Here are some numbered points:
-0.25  1.20 -1.95 -0.22  0.67  0.80  0.43 -0.58  1.50 -0.68  0.58  0.34 -0.32 -0.29 -0.65 -1.57 -0.54 -1.35 -0.31 -0.08 -1.00  1.22  0.55  0.29  0.99 -0.67  0.92  0.06 -0.11  1.00 -0.88  1.36  0.00  0.31  1.08  0.16  0.67  1.34  1.07  0.28 -0.19  0.32  1.90 -1.70  0.21  1.56  1.92 -0.45 -0.59  0.10  1.12 -0.72  0.99  0.82  0.08 -1.51  0.68 -0.13  0.99  0.77  0.86 -1.61 -1.39  0.57 0
-0.08  0.68 -0.65  0.62  0.34 -1.03  0.92 -0.60  0.29 -1.07  0.93 -0.24 -0.52  1.14 -1.59  0.86 -0.66 -0.69  0.36  0.12 -0.61  1.71  0.62 -1.14  0.25 -1.07 -0.75  0.04 -0.36 -1.09 -0.77 -0.26  0.07  1.60 -0.40  0.29 -1.14  1.31  0.66 -0.59 -0.84 -1.74  0.29  0.06 -0.45 -2.24  0.16  0.90  1.10 -0.64  1.73 -0.70  0.84 -0.55  1.36  0.75 -0.23  1.05  0.70 -0.97  0.42 -1.35  3.28  2.34 1
 0.66  1.15 -1.89 -0.66  0.63  2.27  0.64  1.94  0.29 -0.47  1.81 -1.64  1.11 -0.69 -0.62 -0.66  1.10 -1.06 -0.93  1.24 -0.86 -0.54 -0.21  0.98  0.23 -0.15  0.72 -1.50 -0.72 -0.18 -0.98  0.80  1.00 -0.32  0.05 -0.69 -0.61  1.19  1.03  1.26 -0.52  0.81 -0.37 -2.08  0.49  0.12  1.30  0.79  0.30  1.31  0.12  0.96 -1.70  0.23 -0.75 -0.77 -0.65 -0.74 -0.61  0.72 -0.86 -0.36  0.06  1.65 2
-0.84  0.40  0.19  0.50 -1.50 -0.66  0.54  0.58  0.54  1.03  0.55  1.63  1.43 -0.07  0.48  0.17 -1.02 -1.22 -0.13 -0.29  0.44  0.54 -0.25 -0.13 -0.77 -2.40  1.18  0.83  0.85  0.16  0.02 -1.04 -1.38 -0.07 -0.17 -0.05  0.26  0.49  1.82  1.08 -0.08 -0.15  1.24 -0.28  2.65  1.18  0.29 -1.06 -1.00  0.56  0.16 -0.92 -0.32  2.30  1.53  1.00  1.53  1.80 -1.01  0.61  0.52 -0.28 -1.02  0.56 3
-1.38 -0.27 -0.03  0.39  0.38  1.61 -0.40 -0.78 -0.81 -1.67 -0.90 -0.69 -1.25 -0.21 -1.35 -0.83 -0.47 -1.16  0.24 -0.53  2.34 -0.05 -2.13  0.24  0.37 -1.10 -1.35  0.94 -1.39 -0.47  1.49 -1.98 -0.43 -0.88  0.21 -0.94  0.31 -0.98 -1.01 -0.65  0.65  0.72 -1.72  0.98 -0.22  1.31 -0.66 -0.77 -0.44  0.50  0.42  0.25 -1.09  0.17  0.57  0.66 -0.42 -0.65  0.63 -1.06  1.08 -0.75 -2.56  1.27 4
 0.08 -0.23  0.21 -0.35 -0.73  0.43  0.53  1.71 -1.54  0.43  1.34 -0.29 -0.19 -1.73 -1.29  0.49  0.26  1.53  0.14 -0.82  0.12  2.15 -0.78 -0.70  0.45 -0.72 -0.33  0.84  1.83 -0.21 -1.34 -2.43 -0.54  0.60  0.20 -1.62  0.68  0.49 -1.47 -0.68 -0.35 -1.96  0.19 -0.12 -0.53 -1.43 -1.29 -1.32  0.15  0.15 -1.27 -0.14 -1.18 -2.34  0.32  1.20 -1.28  0.29  0.67  0.88 -1.14 -0.67  3.16  0.28 5
-0.63 -1.53  0.49  0.90 -1.06 -0.15 -0.39  0.41  0.16  1.52 -0.16 -0.12 -0.54  0.55  0.57  0.36 -3.18  0.98 -1.37  0.35  0.97 -0.65  0.42  0.17 -0.39  0.64 -0.32  1.93  0.94 -0.44  0.58  1.88 -0.35 -1.40  0.11 -0.03 -1.52 -2.25  0.30 -0.35 -0.84 -0.31  0.14 -0.16  0.14  0.23  0.50 -0.30 -1.30  0.21 -1.22 -0.17  0.53  0.66 -0.44 -1.23  1.02  2.03  0.10 -0.08 -0.85  2.79 -0.97 -1.32 6
 0.98  1.13  1.04 -0.19 -2.67 -1.16 -0.38 -0.85  0.42 -0.59  1.75 -0.59  1.68  2.09  0.45 -0.24  1.46 -0.73  1.08  1.06 -0.66  0.54 -0.11  0.07  0.10 -0.41  0.67 -0.67 -1.37 -0.25  0.05  1.20  0.17  1.36 -0.92  0.58  0.45 -1.39 -0.59  0.22  0.29 -0.04  1.51 -0.17 -0.33 -0.31 -0.01  0.73  0.32  0.62  0.02  0.31 -0.41 -0.48  2.56  1.12  0.60 -2.31 -0.47 -2.24  0.23  1.15 -1.15 -1.77 7
-0.20 -0.86  0.96  1.46 -0.49 -1.51 -0.28 -0.29 -0.44 -1.16 -0.72  0.25 -2.29 -0.29 -0.37 -0.96 -0.14  0.49  0.71  0.38  2.10  0.09 -2.71 -1.66  0.85 -0.69 -0.79  0.93 -1.39 -0.19  1.27 -1.30  0.58 -0.20 -0.08  0.65 -0.61  1.27  0.31 -2.04  0.78  1.43  1.29 -0.51 -1.02 -1.62 -2.31  0.70  0.02 -0.62 -0.01  0.18  0.79  0.34 -0.62 -0.29 -0.86 -1.16  1.11 -0.48  1.00  1.36 -1.78 -0.20 8
-0.76 -0.01  1.69 -0.81 -0.20 -1.72  1.15  1.28 -1.80  0.60  0.62  0.09 -0.07 -0.99  0.73  1.84 -0.91  2.04  0.58 -0.20 -0.17  2.63  0.53  0.29  1.49 -1.52 -0.99 -0.22  0.79 -0.44 -1.03 -1.93 -1.01  0.56 -0.80 -1.45 -0.57 -0.12 -1.44 -0.52  0.23 -2.26  0.73  0.13  0.58 -1.36 -0.51 -1.59  1.20 -1.37 -0.08 -0.08 -0.92 -0.98  0.48 -0.14 -1.29  1.05  0.26 -0.56 -0.76 -0.85  2.13 -0.47 9
 0.53  1.19 -0.68 -0.28 -0.17  0.42  0.77 -0.70  1.60  2.09 -0.92 -0.05 -0.36  0.31 -0.40  0.26 -0.08 -1.38 -0.79  0.02 -0.11 -0.98  1.02  0.07  0.17  0.38 -0.49 -0.12  0.40 -0.54  0.30  2.93 -0.02 -1.54 -0.35  0.47 -0.86 -0.29  0.21  1.06 -1.04  1.34  0.03  0.66  0.81  0.07  1.15 -0.38 -1.70 -0.09 -0.95 -0.27  0.01  1.73 -1.08 -1.15  0.17  1.83 -1.16  0.21  0.04  1.62 -1.11 -0.40 10
 1.25 -0.26  1.14  1.67 -1.61  1.74 -0.40  1.53 -0.96 -0.55 -0.71 -0.46  1.24  0.48  0.27 -0.29 -1.12  1.36 -1.26  1.97  2.37 -0.43 -0.27  0.53 -0.12  1.28  1.14  1.14  1.08  0.68  1.71  1.81 -0.19  0.24  0.49 -0.86 -0.60 -0.96 -0.59  0.96 -0.75  1.04 -0.15 -1.33  0.95 -0.02  1.27  0.83  0.68  0.28 -0.52  0.53  1.40 -0.50 -0.37 -0.47  0.79  1.99  1.71  0.62 -1.53  1.66  1.11 -1.23 11
-0.81 -1.82 -0.72 -0.08  0.65  0.01  0.78  0.18  0.09  0.57 -0.76  1.40 -0.05 -1.34  0.69 -0.90  0.87 -0.53  0.45  0.55 -1.59  0.13 -1.38  0.79 -1.41 -0.83 -0.39 -0.49  0.25  0.10 -2.16 -0.04 -1.93 -0.26  0.99 -0.58  1.27 -0.40  0.05  0.87 -0.68 -0.02 -0.18  1.04 -0.08  0.56 -1.12 -1.46 -1.40  0.93  0.44 -1.09  1.00 -0.05 -1.08 -0.48  0.61  0.26 -1.94  1.31  0.79 -1.88 -1.46  0.86 12
 1.11  0.65 -1.36 -0.29  1.43 -0.05  0.60  0.40 -0.03 -0.31  1.16  0.18 -0.67  0.00 -1.22 -0.23  0.88  1.41 -0.77  1.99  1.07 -1.49  0.04 -1.87 -0.84  0.26  0.69 -0.92 -0.90  0.18 -0.92 -1.70  1.64  0.48  0.26  0.09 -1.31  2.17  0.53 -1.50 -0.44  3.08 -0.17 -0.43 -1.33  0.01  0.32  0.26  1.07 -1.45 -0.51  0.49 -0.60 -0.84 -1.25 -1.35 -0.05 -0.29 -0.43  0.58 -0.35 -0.11  1.65  1.61 13
Which five points above are nearest to each new point? Their numbers follow each, nearest first.
-0.76 -0.16  0.04  0.69  0.41 -0.39  1.32 -0.72  0.86 -3.15  1.61 -0.58 -1.84  1.34 -0.26 -0.16  0.58 -2.13  0.36 -0.68  0.08 -0.80  0.75 -1.01 -0.29 -1.27 -0.70  0.00  1.55 -0.25 -0.36 -0.04  0.51  0.14 -1.89  0.13 -0.99  0.39  0.46  0.09 -0.22 -1.59  1.36 -0.82 -0.99 -0.75 -1.04 -0.71 -0.51 -0.61  1.82 -0.33  1.27  1.00 -0.35 -0.12 -0.49  0.69 -0.11 -0.48  0.87 -0.65 -0.05  2.05 1 0 8 3 4
 0.18  0.60 -0.16  0.81  0.17  0.50  0.32  1.10  0.79  0.71  1.82  0.84  0.20 -0.05  2.25 -0.08  1.49 -0.39  0.33 -0.86  1.59 -0.18  0.83  0.33 -1.29  0.35 -0.62  0.73  1.98  0.02  1.11 -1.38  0.39  1.11 -0.41  0.51  0.85  0.44  0.73  0.82 -1.19  1.15  0.14 -0.63 -1.12  0.99 -0.30  0.98  1.20  0.44  0.86  1.66  0.22  1.77 -0.32  1.06  1.19  2.53  0.03  1.00  0.99  1.06  0.26  0.94 3 10 11 2 13
 0.30 -0.04 -0.34  1.32  0.76  0.54 -0.18  0.22  1.27  2.23 -0.34  0.12 -0.57  0.03  0.62  1.29 -1.43  0.73 -1.32 -0.16  0.15 -0.94  1.16 -1.05  0.73 -0.28  0.47 -0.61  0.50 -1.31  0.83  0.12  0.53 -1.21 -1.03  1.10  0.31  1.42 -0.40 -1.02  0.08  1.15  0.57  0.79 -1.21 -0.58  0.00 -0.75 -0.17 -2.21 -2.31 -0.23 -0.22  1.40  0.72 -0.44 -0.69 -1.84 -1.79 -0.82  0.71  1.96  1.29 -2.21 10 6 13 8 7
 0.44 -0.40  1.74  0.92 -1.13 -0.82  0.14  1.96 -1.67  0.81 -0.62 -0.35  1.76  1.89 -0.22  1.49  0.12  1.83  1.53  0.62  0.37  1.42  1.59  0.58 -0.11  1.24 -0.31 -1.12 -0.50 -1.15  0.75  0.31 -1.50  0.84  0.35 -0.27 -0.36 -2.15 -0.37 -0.82 -0.22 -0.91 -1.49 -0.42  0.59 -2.45  0.07  0.26  0.57  0.74 -0.29  0.23  0.21 -1.67  0.52 -0.53 -1.05  0.51  1.03 -3.09 -0.48 -0.03  0.11 -0.14 9 7 11 1 6
-1.34  0.03  0.74  0.62 -0.38  0.96 -0.57 -1.21  0.60 -2.17 -0.42 -1.67 -1.30  0.92 -0.37 -0.48 -0.95 -0.69  0.28 -0.48  2.78 -1.31 -0.52  0.44  1.15 -0.71 -1.57  2.69 -1.06 -0.45  1.23 -0.61 -0.61 -0.45 -0.89  0.14 -0.57 -0.58 -0.08 -0.45  1.61  0.84 -0.52 -0.10  0.35  0.44 -0.76 -0.05 -0.09 -0.44  1.10 -0.57  0.33  0.52  1.22  0.20 -1.05 -0.50  0.60 -0.22  2.52  0.70 -1.74  1.04 4 8 6 0 3
-0.88  0.33  0.86 -0.14  0.25  0.62 -1.53  0.76 -0.63  0.99 -0.43 -1.26  1.31 -1.38  0.45  1.11 -0.73  1.97 -0.33 -1.56 -0.77 -0.49 -0.74 -2.17  0.29 -0.02  0.57 -2.35 -0.69 -0.15  0.30 -0.03  0.76 -0.23 -0.22  1.68 -0.12  0.11  0.00 -0.82  1.73  0.76 -0.69 -0.47 -1.22  0.22  0.62  1.10  0.09 -1.34 -1.03 -1.89 -0.04  0.73  0.22  0.24 -0.28 -2.76 -1.13 -3.06 -0.02  0.38 -0.90 -1.71 7 8 13 10 4
-1.14  0.60 -0.65  1.33  0.50  1.29  0.24  0.06  1.36  0.98 -0.66 -0.50  0.50  0.00  0.46  1.23 -0.64  0.84 -0.99 -0.77  1.02  0.47  1.09 -1.08  1.60  0.23 -0.32 -0.04  0.50 -0.19  1.00 -0.21  0.22 -1.55 -0.94  1.94  1.07  1.16  0.21  0.57  0.57  0.52  0.18  0.51 -1.30 -0.53 -0.32  0.05 -0.01 -1.78 -0.88 -0.53 -0.80  1.33  1.76  0.69 -0.90 -2.21 -1.48 -1.52  1.17  2.54  0.75 -1.93 10 7 8 6 3
 0.34  0.71 -1.05 -0.59 -0.38 -1.30 -0.81  0.35 -0.68  0.76  0.99  0.90  1.71 -1.34  1.50  0.90  1.43 -1.33 -0.12 -0.97 -2.28 -1.40 -2.15 -0.74 -0.46  0.92  0.88 -2.01 -1.04  1.02  0.64 -0.32  0.61  1.29 -0.79  0.31 -0.68 -0.83  0.11  0.26  0.81  0.88  1.08 -2.07  1.29 -0.67  1.31 -0.48  1.21  0.15  0.77  0.37 -0.57  0.29  0.93  1.79  0.11 -0.68  0.88  0.77 -0.89 -0.68  0.81  0.83 2 7 3 0 13
 2.16  0.40  1.76  1.64  0.43 -0.47 -0.27 -0.13 -1.68  0.89 -0.25  0.51  0.60 -0.02 -0.72 -0.98 -0.84  2.18 -1.14  0.68  1.37  0.40  0.11  0.08  0.27 -1.62  0.63  1.85  1.56 -0.34 -0.52 -1.31 -1.18  0.50  0.15 -1.30 -0.32  0.01 -0.90  1.09 -1.57  0.86  0.25 -0.48 -0.32  0.00 -1.20 -0.92 -0.69 -1.21 -0.07  0.30 -0.53  0.06 -0.43 -2.36 -0.05  1.95  0.14 -0.25 -1.74  1.06  2.63 -0.88 11 9 5 6 13
 0.05 -1.21 -0.22 -2.04  0.42  1.26  0.88  0.75 -0.78  1.52  0.79 -0.81 -0.90 -0.87 -1.23 -2.29  0.32  1.35 -1.82  1.14  0.00 -1.93  0.95 -0.12 -1.71 -0.03 -0.03  0.66 -0.28  0.44 -0.58 -0.65  1.29 -1.73 -0.53  0.17 -0.88  1.24  0.65 -0.60 -1.61  0.76 -1.43  0.10 -0.52  0.34  0.67  0.38 -0.18 -0.21  0.36 -0.74 -0.64 -2.26 -2.03 -1.44 -0.41 -0.27 -1.75 -0.14 -1.16 -0.69  1.20 -0.10 13 2 10 12 6
